cols: P X D S K
renu: [-2.46, -0.73,  0.01,  2.82, -4.53]
tul: [ 0.38,  0.95, -0.24,  0.81, -1.09]
fif: [-7.24,  0.27, -4.61, -3.07,  3.28]
nabot: [ 0.61, -4.61,  0.27,  0.82, -3.07]
nula: [-0.68,  0.07,  4.54,  5.04, -7.78]
medi: [-3.93, -0.65,  2.28,  3.87, -2.65]
tuz: [-5.79, -3.10, -7.92, -2.84,  1.32]
Manup: [-5.05,  1.41,  2.02,  4.69, -2.15]
rev: [-4.61,  0.61]
nabot
rev: [ 3.28, -3.07, -4.61,  0.27]
fif
after: [0.81]
[-1.09]
after: [-7.24]
[0.27]

cols: U F J Q
fif: [-2.93, -2.39, -0.35,  2.35]
duv: [-1.35, -0.17,  9.39, -1.20]
nabot: [ 1.92,  3.18, -1.95,  1.86]
medi: [ 0.81,  0.06, -0.17, -1.25]
nula: [ 0.68, -0.39, -0.35, -0.15]
gasot: [ 0.27,  0.44,  0.77, -0.28]
tul: [ 0.04, -2.33,  0.61,  1.14]
Nivu: [-2.93, -2.39, -0.35, -0.33]
Manup: [ 0.15,  0.59, -1.31, -1.91]
renu: [-0.81,  2.25, -1.36, -2.32]
col: [-0.15, -0.28,  1.14]
Q
col: [-0.35,  9.39, -1.95, -0.17, -0.35]
J
both duv medi: 
[-0.17]
rev: [ 0.61, -2.33,  0.04]
tul
col: [-1.95, -0.17, -0.35,  0.77,  0.61, -0.35]
J
both medi duv: 
[-0.17]
col: [-1.95, -0.17, -0.35]
J

cols: Y L W A
Nivu: [ 0.44,  0.44, -3.16, -5.58]
tuz: [ 3.24, -3.39,  1.17, -2.10]
fif: [ 0.43, -3.16,  0.44,  0.74]
gasot: [ 0.45,  0.44, -3.16, -5.57]
after: [0.45]
[0.44]
[ 0.44,  0.44, -3.16, -5.58]
Nivu
[ 0.43, -3.16,  0.44,  0.74]
fif
[ 0.45,  0.44, -3.16, -5.57]
gasot

cols: E B Z G V R T C H M
duv: [-5.22, -4.19, -2.25, -9.06, -3.55, -6.98, -3.71, -5.78, -5.04, -4.14]
renu: [7.70, 4.08, 0.80, 7.32, 4.08, 6.14, 4.68, 7.51, 6.17, 3.97]
tis: [-7.63, -4.03, -0.80, -7.23, -4.03, -6.07, -4.65, -7.44, -6.11, -3.92]
nula: [9.13, 3.67, 1.01, 4.25, 5.19, 4.14, 6.08, 7.46, 6.19, 3.73]
Nivu: [7.39, 3.74, 1.97, 5.50, 4.78, 4.69, 5.36, 6.26, 5.42, 3.85]
medi: [7.57, 3.70, 1.82, 5.03, 4.84, 4.45, 5.41, 6.30, 5.44, 3.75]
Manup: [8.86, 3.78, 0.76, 5.50, 4.70, 4.84, 5.67, 7.76, 6.40, 3.87]
rev: [6.17, 7.51, 4.68]
renu
col: [ 6.17, -6.11]
H

cols: Nok Sapi mer difi Vin
nabot: [-3.42, -5.21, -4.89,  1.10, -8.64]
duv: [-1.33, -2.91,  4.89,  2.76, -1.42]
medi: [-6.55, -5.21, -4.89,  1.10, -8.64]
Manup: [-3.94,  2.84, -7.68, -3.86, -7.43]
col: [-2.91, -5.21,  2.84]
Sapi
col: [-1.42, -8.64]
Vin
[-6.55, -5.21, -4.89,  1.10, -8.64]
medi
col: [-4.89,  4.89]
mer
[-1.33, -2.91,  4.89,  2.76, -1.42]
duv

cols: kuno galuf tatim lun Fifat nidap Sukug gegog
nula: [ 9.20,  3.68,  2.63, -2.12, -1.88,  2.60, -2.13, -2.30]
medi: [ 6.80,  2.72,  1.97, -1.89, -1.72,  1.94, -1.90, -2.03]
tuz: [ 8.51,  2.59,  1.51, -3.90, -3.64,  1.51, -3.92, -4.10]
Manup: [-6.25,  1.11,  2.56,  7.86,  7.54,  2.44,  7.91,  8.13]
col: [-1.88, -1.72]
Fifat
[-6.25,  1.11,  2.56,  7.86,  7.54,  2.44,  7.91,  8.13]
Manup
after: [8.51]
[2.59]
[ 9.20,  3.68,  2.63, -2.12, -1.88,  2.60, -2.13, -2.30]
nula

cols: viza Gibi mapi Mak
medi: [ 1.12, -0.36,  1.00,  7.93]
fif: [ 2.24,  0.99,  3.49, -0.54]
nula: [-0.37, -0.36,  3.49, -0.54]
after: [-0.37]
[-0.36]
after: [0.99]
[3.49]
both nula medi: 
[-0.36]

cols: kefad gido Dipu gan Zeg
tuz: [ 0.02,  0.08, -1.43, -3.00, -0.95]
nabot: [-0.27, -0.44, -8.37, -1.96, -1.81]
renu: [-0.83, -0.14,  4.52,  4.31,  3.35]
Nivu: [ 0.24, -0.15, -8.37, -0.14,  2.92]
gasot: [-0.83, -0.26, -0.15, -3.52, -0.95]
after: [0.08]
[-1.43]
both Nivu gasot: 
[-0.15]

cols: nis Visi bufuv bote
renu: [-1.16, -1.11, -1.21,  2.74]
Manup: [3.28, 3.27, 3.29, 1.79]
duv: [1.43, 1.43, 1.43, 1.13]
tuz: [1.71, 1.73, 1.68, 2.87]
Nivu: [-1.69, -1.65, -1.74,  2.36]
tul: [6.87, 6.79, 6.94, 0.17]
nabot: [-0.04, -0.02, -0.06,  1.61]
tis: [0.64, 0.64, 0.73, 0.65]
medi: [0.65, 0.64, 0.64, 0.75]
col: [ 6.94, -0.06]
bufuv
rev: [0.75, 0.64, 0.64]
medi
col: [ 1.43,  1.71, -1.69]
nis
[3.28, 3.27, 3.29, 1.79]
Manup

cols: Kib Bozar Der kubov seb lerat
Nivu: [ 2.86,  2.95, -3.07, -3.17,  2.83, -3.10]
renu: [0.71, 0.65, 4.63, 4.81, 0.72, 4.66]
duv: [ 7.96,  8.17,  2.52, -5.68,  7.90, -5.57]
tul: [ 5.07,  5.16, -0.75, -0.77,  5.05, -0.78]
nula: [ 2.83,  2.95, -3.07, -3.17,  2.86,  2.87]
tuz: [-1.64, -1.70,  2.52,  2.62, -1.63,  2.54]
tis: [ 1.61,  1.65, -0.99, -1.02,  1.59, -1.00]
gasot: [-2.13, -2.19,  0.21,  2.94, -2.11,  2.85]
fif: [ 0.22,  0.23, -0.19, -0.19,  0.21, -0.19]
nabot: [-1.47, -1.54,  3.72,  3.86, -1.45,  3.75]
Manup: [-2.32, -2.38,  2.61,  2.72, -2.30,  2.64]
[-1.64, -1.70,  2.52,  2.62, -1.63,  2.54]
tuz
after: [0.22]
[0.23]
rev: [ 2.83, -3.17, -3.07,  2.95,  2.86]
Nivu
after: [-1.64]
[-1.70]
both tuz duv: 
[2.52]
rev: [ 2.94,  0.21, -2.19, -2.13]
gasot
rev: [-2.38, -2.32]
Manup

cols: lodad zurer lotuk vilu buvon zum gali rira nivud tar
gasot: [ 1.00,  8.23,  1.87,  3.88, -1.40,  0.30,  1.20, -0.26, -0.06, -0.19]
fif: [ 0.45,  5.14,  2.23,  3.79, -0.42, -0.57,  0.75, -0.71,  0.06,  0.29]
renu: [ 0.32, -3.12, -4.06,  2.25,  0.05,  0.10,  1.86,  0.87, -1.39,  1.15]
Nivu: [ 0.28, -0.03, -3.43,  2.08,  0.46, -1.01,  1.92,  0.98, -0.50, -1.57]
duv: [ 1.29, -0.15, -4.59,  9.47,  0.46, -0.29, -0.18, -1.94,  0.44, -2.22]
tuz: [ 0.84, -0.04,  3.87,  3.71,  0.45, -1.31,  1.65, -1.05, -0.61, -0.55]
nula: [-0.14,  8.54,  4.51,  0.36, -0.20, -1.48,  1.71, -2.39,  0.53,  1.11]
tul: [ 0.66,  4.90,  1.97,  1.75, -0.34, -0.04,  0.11, -4.19, -0.03, -0.04]
after: [-4.19]
[-0.03]
col: [ 0.87,  0.98, -1.94, -1.05, -2.39, -4.19]
rira
both fif tuz: 
[0.45]
after: [8.54]
[4.51]
rev: [-4.19,  0.11, -0.04, -0.34,  1.75,  1.97]
tul
both tul tuz: 
[-0.04]

cols: fadi Lep Maset mep favi nifez Zerov kuf
nabot: [-0.07, -0.06, -0.17, -0.09,  1.39,  4.87, -0.24,  5.02]
Nivu: [-3.57, -3.55, -3.66, -3.49, -0.07,  7.52,  4.07,  7.95]
fif: [-4.20, -4.18, -4.24, -4.20, -2.04,  0.18, -4.16,  0.36]
renu: [-3.57, -3.49, -3.66, -3.55, -2.19,  7.52, -3.71,  7.95]
nula: [-6.53, -3.66, -6.67, -6.58, -2.19,  2.60, -6.44,  3.02]
medi: [-3.57, -3.49, -3.66, -3.55,  0.57,  7.52, -2.20,  4.87]
duv: [ 0.11,  0.12,  0.02,  0.05,  1.52,  4.37, -0.07,  4.65]
gasot: [-0.07, -0.02, -0.17, -0.09,  0.12,  4.87, -0.24,  7.24]
tis: [-3.78, -3.64, -3.66, -3.68, -1.94, -0.26, -3.59, -0.13]
[-3.57, -3.49, -3.66, -3.55,  0.57,  7.52, -2.20,  4.87]
medi
both nula medi: 
[-3.66]
[ 0.11,  0.12,  0.02,  0.05,  1.52,  4.37, -0.07,  4.65]
duv
both nabot duv: 
[-0.07]
both gasot Nivu: 
[-0.07]
after: [0.11]
[0.12]
col: [-0.17, -3.66, -4.24, -3.66, -6.67, -3.66]
Maset

cols: nekob pemi leta tata sudi Goza
gasot: [-3.75, -3.76, -0.94,  2.72, -7.38,  1.29]
duv: [ 1.35,  3.41, -5.20, -4.42,  3.10, -1.56]
fif: [-4.02, -2.96, -0.91,  2.96, -8.69,  6.46]
Manup: [-5.08, -6.47,  1.30,  1.33, -0.60, -3.17]
renu: [-5.31, -2.71,  0.93, -4.94, -3.74,  3.09]
Nivu: [ 2.00,  0.18,  2.72, -3.48, -5.03, -1.77]
medi: [ 3.10,  1.99,  3.41,  1.30, -4.42, -3.85]
tuz: [ 1.27,  2.70,  2.22, -2.64, -5.75,  0.73]
[ 1.35,  3.41, -5.20, -4.42,  3.10, -1.56]
duv
rev: [-3.85, -4.42,  1.30,  3.41,  1.99]
medi
both Manup medi: 
[1.30]
after: [-3.75]
[-3.76]
[ 1.27,  2.70,  2.22, -2.64, -5.75,  0.73]
tuz
[-3.75, -3.76, -0.94,  2.72, -7.38,  1.29]
gasot
[-5.31, -2.71,  0.93, -4.94, -3.74,  3.09]
renu

